In the rows, zero is written as 128.
One turn moves every row onto another: examples first, then more rows asked
rol: [127 144 107 107 127 142 149 142 139 158 124 119 133 129 112 148 132 148]
Zemo: [118  98 133 127 143 140 113 123 115 138 147 112 128 112 130 109 136 166]
vori: [134 132 122 120 130 148 106 158 154 145 116 118 116 153 114 139 161 139]
Rata: [110 144 110 123 115 146 123 154 139 133 136 138 108 143 102 134 149 156]
vas: [141 104 141 132 132 113 114 122 146 137 111 136 109 117 112 129 128 150]
tatov: [139 102 102 122 110 147 115 141  89 119 145 131 105 139 136 114 148 145]
lup: [139 103 121 149  96 127 105 144 107 142 124 150 117 114 122 107 140 171]
bana: [168 103 110 115 118 124 146 139 124 135 113 114 121 138 123 146 125 128]
babi: [134 131 111  99 141 152 123 151 134 167 124 104 135 129 140 132 154 141]
Lanu: [124 139 111 109 133 142 142 156 148 149 131 107 132 135 111 143 139 149]
Vot: [144 101  99 110 123 144 143 142  93 131 147 106 127 127 140 122 132 145]
beka: [151 132 109 136 139 146 138 146 105 140 121 133 100  99 109 122 106 151]
lan: [143 128 113 150 135 168 114 145  93 131 130 130 100 116 107 113 121 155]
Tipub: [166 133 108 133 101 140  92 140 117 163 143  94 123 138 118 110 135 142]
temov: [133 130 114 101 143 141 120 165 146 156 123 106 123 128 136 131 158 140]
Taf: [158 138 101 128 101 138 112 139 110 163 154  92 130 131 115 111 125 149]
zibo: [109 141 101 102 130 138 137 160 131 144 144 127 116 119 124 126 146 157]
lavag: [161 145  97 123  93 116 117 141 120 162 141 121 109 116 114 112 118 145]
Ralu: [174 139 103 120 102 116 112 143 128 169 131 106 115 120 121 117 123 136]
vum: [164 103 114 128 105 129 118 139 121 122 111 138  99 148 120 138 139 129]
kol: [145 133 121 117 127 147 109 147 150 158 104 124 120 148 119 145 157 134]
tora: [154 123 114 137 150 165 133 146 101 145 126 104 122 108 114 122 111 149]
vikud: [133 108 116 145  97 125 130 140 106 144 132 139 132 111 112 116 124 178]
vato: [120 135 112 113 126 144 101 163 137 142 129 138  99 135 126 120 167 146]
Vorur: [120  97 136 131 140 141  98 123 116 134 143 120 120 117 129 107 144 163]
Poz: [118 146 108 123 109 147 119 141 133 143 127 153 105 141 105 136 149 151]
Tof: [126 133 112 115 124 156  93 150 127 151 126 139 107 139 132 122 171 142]
segod: [127  93 139 127 146 141 103 125 120 140 139 107 128 117 133 111 143 160]
vafi: [164 117 124 147 147 169 100 148 107 142 111 113 108 123 118 119 130 139]
safo: [160  92 111 116 125 147 111 146 104 134 130 105 120 142 148 122 153 131]
gam: [165  92 130 140 115 127 102 149 123 159 105 116 138 118 136 118 144 155]
Babur: [144 104 116 133 111 121 140 145 110 155 128 120 145 101 126 119 121 173]
Zoze: [154 139 101 135  93 141  98 138 108 156 154 108 117 134 111 106 133 151]
kez: [147 113 101 122 103 125 149 135 112 120 129 140 106 134 113 138 120 142]
Loko: [170 140 103 128  92 119  97 144 125 161 131 122 102 125 118 111 131 138]
rok: [172 122 119 134 151 148 123 152 118 150 103 114 109 107 120 128 115 136]
zasud: [132 108 136 131 128 112 124 119 141 134 119 142 109 112 108 129 120 156]
nazu: [140 105 138 127 135 112 127 120 147 141 114 128 117 112 113 132 119 153]
Zop: [109 144  98 106 123 151 133 145 117 150 146 133 120 121 126 124 146 158]
mig: [161 126 119 145 135 151 105 148 110 138 109 143  87 113 112 117 124 140]
visu: [159  96 127 136 117 125 128 145 122 161 113 105 153 114 128 126 128 162]
Vek: [155  96 132 152 101 130  92 144 119 147 110 136 125 128 123 115 148 161]

lup goes to vikud
lavag goes to Taf
nazu goes to segod
And these:
kol goes to Tof
bana goes to safo
vafi goes to mig
vato goes to Rata

